128 stands for zero in the data rows.
Here are some points, one per row:
[128 139 134  98 113  93 127  83  88 108 110  68 207 156 128  71 189  45
 128 170 138 136 150 123 142 151 132 132  58 126 183 159 150 120 132 131
 112 147 140 170 143 200  91 193 112 201 117 169  57 102  56  84  90 195
 121  75 135  88  68  55 108 126 151 104]
[ 97 136  65 126 117 151 129 114  81  65 141  90  59  42  48  93 132 212
 195 223 169 171 113 168 134 152 176 167 112 148  98 124 142 128 164 137
  95 151 155 128 180 158 208 193 139 168 171  94 138 191 129  81  73  75
 111 161 129 124  99 111 122 134 117  78]
[151 105 128  94 145  90 129  94 116 124  55 111  74 122  77  35  60 103
  93  92 156 174 197 102 157 175 175 174 203 113 168 125 153 108 158 175
 114 161 117 151 128 130 135 122 176 150 203 230 184  95 157 136 140  54
  66  83  64 107 114 123  89 125 102 144]
[ 86 126 116 179  76 169  96 133 166  51 115  63 117  74 160  96 116 126
 148 154 176 127 128  60  70 129  80  57 104 130 220  63 156 118 160 111
 204  72 106  79  88 166 116  56 140  90 128 141 108 133 184 105 131 135
  92  92 168 141  87 181  95 129 131 137]
[182  68 174 103 102  75  67  67 105 122  85  68 108 111 107 148 156 119
 124 100 103 151 107 102 153 123  57  97  85 192  79  83  73 123  92 122
 166 101  31 182 194 172 172 165 167 157 183 107 176 107  95 148 162 144
 135 177 177 152 173 193 158 154 115 152]
[149  85 122 119 114 124 174 134  95  88 103 128 127 137 137 143  88 124
 131  58  58  61 141 148  78  79 126  83 174 213 167 164 147 179 166 155
 140 192  88 140 126 109 148 182 141 102 156  57 212 202 147 154 139 180
 121  84 123 126  49  66  76  93 190  93]
[133 136 205 168 133 106  86  58  42  75  85  86  62 145 129 125  61 125
 122 114  77 144 107 120  79  96 119  81 117  55  91 113  92 132 121  80
 150 159 253 145  89 125 154 163 179  78 103 175 109 138 148 142 125 152
 136 179 133  88 149  98 201 125 170 147]
[132 162 123 120 120 112 118 148 193  93  73 139 105 100  31 160  52 143
 129 107 186 111 103 142 117 137  98 146  76 108 170 191 110 113  45 149
  98 183 110 127  85 116  88 170 135  89 122  57  57 132  95 161 156  97
 144  65 159 196 167 154 144 161 193 184]
[105 167  26 195 241 116  16 168 100 160  90 136 136 134 153 147 104 172
 109  89 121 118  80 131 127  86  99  99 153  75 128 128  96 124 119 145
 147  82 142 144 225 108  98 126 148 131 188 134 129 119  91 130  89 160
 159  98 124 170  97 100  23 178 118 136]
[111 130 110 130 118 127  93 128 141 134 144 201 247 131 112  67 101 190
 143  81  90 108 146 134  82 137 143  92 103  92 147  76 147 111  95  90
 111  94  53 189 143 115 147 118 162 182  92 132  83 203 159 156 124  94
 154 163  35  84 139 146 193 144 174 145]
[ 64 122 107 114 154 138 106 150 141 151  94 146 110 138 126  85 109 119
 141 104 125  31  77 126 158 110 132 151 154 176 160 168 177 196  98 144
 158 121 159 131 103 183 194 198 134 164  70 161 120  46 175 124 170 146
 104 189 119 174  59 128 198 123  28 140]
[148 120 173 167 167  82 158  81 178  86 165 224 126  43 162  92 137  91
  87 105 198 114  98 100  82 140 143  54 152  90  80 153 127 102 115 202
  83  68 137 136  98 157 140 136  49 159 159  59 154  67 148 146 100 147
 136 188 153 113 138 104 115 124 162 127]
[ 27 158 149 168 204 144 160  84 194  93 154 161 138 186 143  98 139 103
 123  91  56 156 161  89 183 241 168 158 103 188 101  69 154 121 157  97
 100 145 179 161 124  88 113 157  95 110 120 138 150 199 115 144 106 153
 108 127 226 167 174 145 142 173 105 183]
[117 143 135  41 133 112 106  98  98 126 145 181 114 121 134 196 147 148
 139 162  85  93  89 164 127 107  88  94 151 124  89 132  90  29 133 157
  56  96 114 106 139 143 145 107 119 141 123 194 113 155 249 129 124 156
 106   0 156 141 126 138 164 111 101 132]
[188 150 180 115 169 165 176 155 109 146 185 126 168 125  60 121 199 187
 243 111  88 128 150  89 137 159 112 135 142  78 121 183 144 121 144 143
 137 143 100 118 121  84 172  81 178  89 111 159 113  37 130 174  88 172
 152 151 194 138  79 171 113 164 174 152]
[129  81 101 189  37 147 211  28 158 203  97 151 201 178 120 184 121 141
 172 165 138 168 108 158 126 151 102 114 201 133 160 147 103 157 109 186
 155 134 167 173 192 128  87 166  83  60 120 163  82 129 141 124 105  81
  91 158 145 105 114 132 112 122  86 111]
[154 140 121 174 154 188 153 210 129  53  84 156 189 114  98 149 126  46
 163 133  79 161 127  84 135 128 122  67 120 130  93 157 128 127  82 124
  93 134 112  72 152 153 176  57 103 105 169 193 116 152  65 115 218  86
 150 148 116 153 167  64 164  91  82  91]
[ 92 115 103 128 133 142 104  54  89 165 142 160 179 131 135 170 151 225
 139  74 140 167 190 169 179 128  78 145  87 122 150 121 186 120 119 128
 144 118 172  67   0 180 132 112 116 105 164  72 179  99  75 131 141 101
 135  88 112  88 137 100 124 135  76  75]
[ 93 119 190 116 149 170 127 103  74 127 186 114 138 156 109 190 145  61
 136  83 196  86 168 126  88 105 146 153 206 132 160 133 182 109  77  91
 157  88 140  39 211  50 139 155 148 183 147  75 107 135  96  64 117  85
  82 107 135  92 172 157 152 120 126 144]
[118 134 131  95  87 128 111 126 145 108 169  66 150 132 103 126 110 156
  61 108 149  74  71 162 144 184 113 149 132 221 121 206 174 126 156 130
 173 146 158 141 136 138 110  52 176 154 193 163  96 137 195 164 101 152
 201 181 121  90 228  62  83 101 108 126]
[125  83  98  72 150  77  82 127 109 108 150 187  58 163 138 165 103 128
 149 135 113 194  97 139 137 192 201 138 146 134 133 151 140 182 140 139
 140  99   4  40 127 163  22  88 171  73  50 104  86 122  88  94 102 145
 110 158 131  77 108 102 127 114 110  90]
[ 99 125 125 113  89  63  55 168 190 116 162 103 168  66 106 200 120  50
 153 134 107 170 115 117 125 170 127 198 158  83 136 129 138 144 142  79
 115 150 208 131 167 157 117 145 136 150 105 103 199 132 146 222 167 172
 117 129  82 113  99 187  94  75 123  61]
[103 127 105 140 146 141 222 126 100 201  75 102  36 145 125 159 124  94
 171 116 115 154 114  64 117 108 104 161 118 103 109 106 126  65  91 124
 131 112 118 187  79 117  96  35 140 238 112  41  89 176 169 127 170 169
 151 163 113 147 104  92 100 132 110 127]
[156 181 113 153  85 174  98 212  47 159  75 141 163 135 169 190 144  88
 131 135 169  61 111 106 181 212 133 111  89 170  76  82 104  64 152 150
 110 167 119 117  74  91 115 143 118  98  95 116 162 102 136 133  55  97
  34 185  89  90 124 141 126 135 155 157]
[153 143 142  83 122 138 158 128  85 133 119 147 184 177 116  79  69  76
  80 151 135 109 138 175  94 111 178 221  68  86 103 103 103 116  90 103
 147  91 113 109 135 159 197 100  70  10 161  92 145 139 173  88 144 191
 162 157 128 148 124 186  67 147  94 159]
[183 123 190 106  91 161 126 152 145 159 114  97 168 114 102  94  80 156
 165 108  89 160 123 140 171  51 228  37  97 136 140  84 122 125 134 148
 104 147 184  79 146 113  37 128 112 199  65 102 181  94 149  84  99 133
 167 123 133 191 184 158 104 129  92 127]
[168 157 136  39 141 178 182 115 178 185  85 149  90 132 163 157 105 161
  52 147 197 124 101  51 133 121 124 114  46 113 164  98 127 210 118 119
  98  99 148  93 181  75 150 111 134 132 142 171 178 167  99 197  92 142
 170 132 153  94  97 135 196 112 139  88]
[130 113 234 197 194 168 143 177 222 162 110  90 138 121 177 135 123 167
 152 154 150 174 125 198 143 130 143 165 126 185  96 190  64 133  97  39
  89  74 102 159  92 121 124 110 131 119 142 117 132 103 116  74  77 112
 106  72  72  65  66 131 136  66 132 164]
[182 131 113 134 159 140 152 168 134 105 157  85  78 129 167 152 142 160
 157 160 164 130 162 166 165 152 134 142 155 114 180 130 122  78 138 159
 194  62 125 140 162 138 116 174  57 113  43 151 196 140 144 128 243 143
 192 117  94  78 164  64 159 206 175 173]
[ 74 119 121 125 143  66 224 198  96 136 164 140 131  93 151 118 128 140
  96 199 124 164 191 143 196  54 159 106 140 157 113  87 109 151  76 117
 209 101 113 117 120 131 132 155 154 109 147 135  62  96 128 234  87 154
  53  98  93 181 190 105 121 122 163  92]
[ 80 102  87 141  86 148 120 129  99 161 123 151 100  13 128 137 165  44
  79  80  97 127 173 187 165 117 163 143  94 108 125 179  99 187 172 202
 192 140 130 184 112 103 175 100 131 146  81 168 123 167 104  83 111  93
 189  89 172  95 135 196 140 100 138 143]
[174 156 112 180 198  82 135  98 140 172 213  96 146 105 117 181 143  84
  97 123 124 140 121 157 101  81 102 171  96 187 180  28 124 157 144 134
  54 183 110 105 111 104 107  99 110 100 146 165  88  86 199  77 147  91
 150 181 116 168 108 120 176 163 179 105]
[189 183  69  66  81 133 131 145 193 128 182 155  93 169 121 151  89 120
  88 145 107 120 194 179  88 141  83  69 181 130 110  89  62 133 149  33
 124 102 136 138  90 140 185 127 153 181  84 118 113  87  64 113 134  62
 124 132 181 146  90  74  50 143 121 153]
[190 123 131  81 164 136 112 133 129 184 195 116 100 106 195  68 119 106
 164 158 110 114 106 113 140 104  39 112 158  86  91 168 197 157 102 109
 132 150 124 110  66 138  79 175  73 126 160 176 117 248  98 110 117 110
 121 169 106 168 145 198 102 111 146 172]
[139 135 136 114 107  79 108 130 118  98 104 197  93 194 251 168 187 174
 170 160 160 119 189  89 128 113 162 149 137 138 158 151 144 151 192 128
 124 215 168 178 195 212 146  74 137 103 136  60  82  98 116 106 117  78
 168 110  81 164 148 156 133  89 117 164]
[ 24  98 153 148  99 177 132 145 142 148 184 144 130 205  69 103 101 109
 128 147 154 114 122  76 108  54 104 150 105 108 102 144  67  88 255 119
  88 124  80 146  90 102  87 189  87 117 152 165 136  99  87 164 164 132
 165 158 111 123 166 152 152 115 117 109]
[157 176 115 180 110 165 143 137 140 156  76  94  97 113 116  68 255 138
  44 152  94  75 116 153 114 103 140 130 189  66 151 121 131 143 137 103
  34  97 104 114 122 142  93 140 215  78 111  74 145 150 124 139 167 160
  99 133 153 122 196 131 140 134 104 115]
[147 108  91 206  58  92 176 164 135 107 159 137 117 178 176  85 148 184
  78  97 110 112  80 120  61 131 135 188 108 108  37 140 121  95  65 112
 176 195 122  58 146 137  83 110 121 200 143 174 187 107 114 104 146 122
 119  83 156 144  99 155 175 168 167 108]
[117  74 130  75 102  96  51 126 148  96 125  87 150 159 134  87 183 179
 113 166 145 152 104 124 129 130 124 140 150 133 102 114 163 147 118 179
 137 148 151 188 109   0 167  76  41  82  78  90  90 102  87 102 156 122
  89 104 105 139 112  83 116 100 101  85]
There is one direction along which these points spread out most. For each point below, how far along it does it lie, from 0 to 99? 50 is the average, and the first point above lies past it. One standard deviation of the points above along it is 16.
[118 134 131  95  87 128 111 126 145 108 169  66 150 132 103 126 110 156
  61 108 149  74  71 162 144 184 113 149 132 221 121 206 174 126 156 130
 173 146 158 141 136 138 110  52 176 154 193 163  96 137 195 164 101 152
 201 181 121  90 228  62  83 101 108 126] 62
[156 181 113 153  85 174  98 212  47 159  75 141 163 135 169 190 144  88
 131 135 169  61 111 106 181 212 133 111  89 170  76  82 104  64 152 150
 110 167 119 117  74  91 115 143 118  98  95 116 162 102 136 133  55  97
  34 185  89  90 124 141 126 135 155 157] 46
[117  74 130  75 102  96  51 126 148  96 125  87 150 159 134  87 183 179
 113 166 145 152 104 124 129 130 124 140 150 133 102 114 163 147 118 179
 137 148 151 188 109   0 167  76  41  82  78  90  90 102  87 102 156 122
  89 104 105 139 112  83 116 100 101  85] 75
[183 123 190 106  91 161 126 152 145 159 114  97 168 114 102  94  80 156
 165 108  89 160 123 140 171  51 228  37  97 136 140  84 122 125 134 148
 104 147 184  79 146 113  37 128 112 199  65 102 181  94 149  84  99 133
 167 123 133 191 184 158 104 129  92 127] 38
[ 97 136  65 126 117 151 129 114  81  65 141  90  59  42  48  93 132 212
 195 223 169 171 113 168 134 152 176 167 112 148  98 124 142 128 164 137
  95 151 155 128 180 158 208 193 139 168 171  94 138 191 129  81  73  75
 111 161 129 124  99 111 122 134 117  78] 80
[154 140 121 174 154 188 153 210 129  53  84 156 189 114  98 149 126  46
 163 133  79 161 127  84 135 128 122  67 120 130  93 157 128 127  82 124
  93 134 112  72 152 153 176  57 103 105 169 193 116 152  65 115 218  86
 150 148 116 153 167  64 164  91  82  91] 36
[ 93 119 190 116 149 170 127 103  74 127 186 114 138 156 109 190 145  61
 136  83 196  86 168 126  88 105 146 153 206 132 160 133 182 109  77  91
 157  88 140  39 211  50 139 155 148 183 147  75 107 135  96  64 117  85
  82 107 135  92 172 157 152 120 126 144] 53
[ 64 122 107 114 154 138 106 150 141 151  94 146 110 138 126  85 109 119
 141 104 125  31  77 126 158 110 132 151 154 176 160 168 177 196  98 144
 158 121 159 131 103 183 194 198 134 164  70 161 120  46 175 124 170 146
 104 189 119 174  59 128 198 123  28 140] 62
[188 150 180 115 169 165 176 155 109 146 185 126 168 125  60 121 199 187
 243 111  88 128 150  89 137 159 112 135 142  78 121 183 144 121 144 143
 137 143 100 118 121  84 172  81 178  89 111 159 113  37 130 174  88 172
 152 151 194 138  79 171 113 164 174 152] 36
[105 167  26 195 241 116  16 168 100 160  90 136 136 134 153 147 104 172
 109  89 121 118  80 131 127  86  99  99 153  75 128 128  96 124 119 145
 147  82 142 144 225 108  98 126 148 131 188 134 129 119  91 130  89 160
 159  98 124 170  97 100  23 178 118 136] 47
[132 162 123 120 120 112 118 148 193  93  73 139 105 100  31 160  52 143
 129 107 186 111 103 142 117 137  98 146  76 108 170 191 110 113  45 149
  98 183 110 127  85 116  88 170 135  89 122  57  57 132  95 161 156  97
 144  65 159 196 167 154 144 161 193 184] 34
[111 130 110 130 118 127  93 128 141 134 144 201 247 131 112  67 101 190
 143  81  90 108 146 134  82 137 143  92 103  92 147  76 147 111  95  90
 111  94  53 189 143 115 147 118 162 182  92 132  83 203 159 156 124  94
 154 163  35  84 139 146 193 144 174 145] 34
[157 176 115 180 110 165 143 137 140 156  76  94  97 113 116  68 255 138
  44 152  94  75 116 153 114 103 140 130 189  66 151 121 131 143 137 103
  34  97 104 114 122 142  93 140 215  78 111  74 145 150 124 139 167 160
  99 133 153 122 196 131 140 134 104 115] 35
[148 120 173 167 167  82 158  81 178  86 165 224 126  43 162  92 137  91
  87 105 198 114  98 100  82 140 143  54 152  90  80 153 127 102 115 202
  83  68 137 136  98 157 140 136  49 159 159  59 154  67 148 146 100 147
 136 188 153 113 138 104 115 124 162 127] 34
[174 156 112 180 198  82 135  98 140 172 213  96 146 105 117 181 143  84
  97 123 124 140 121 157 101  81 102 171  96 187 180  28 124 157 144 134
  54 183 110 105 111 104 107  99 110 100 146 165  88  86 199  77 147  91
 150 181 116 168 108 120 176 163 179 105] 33
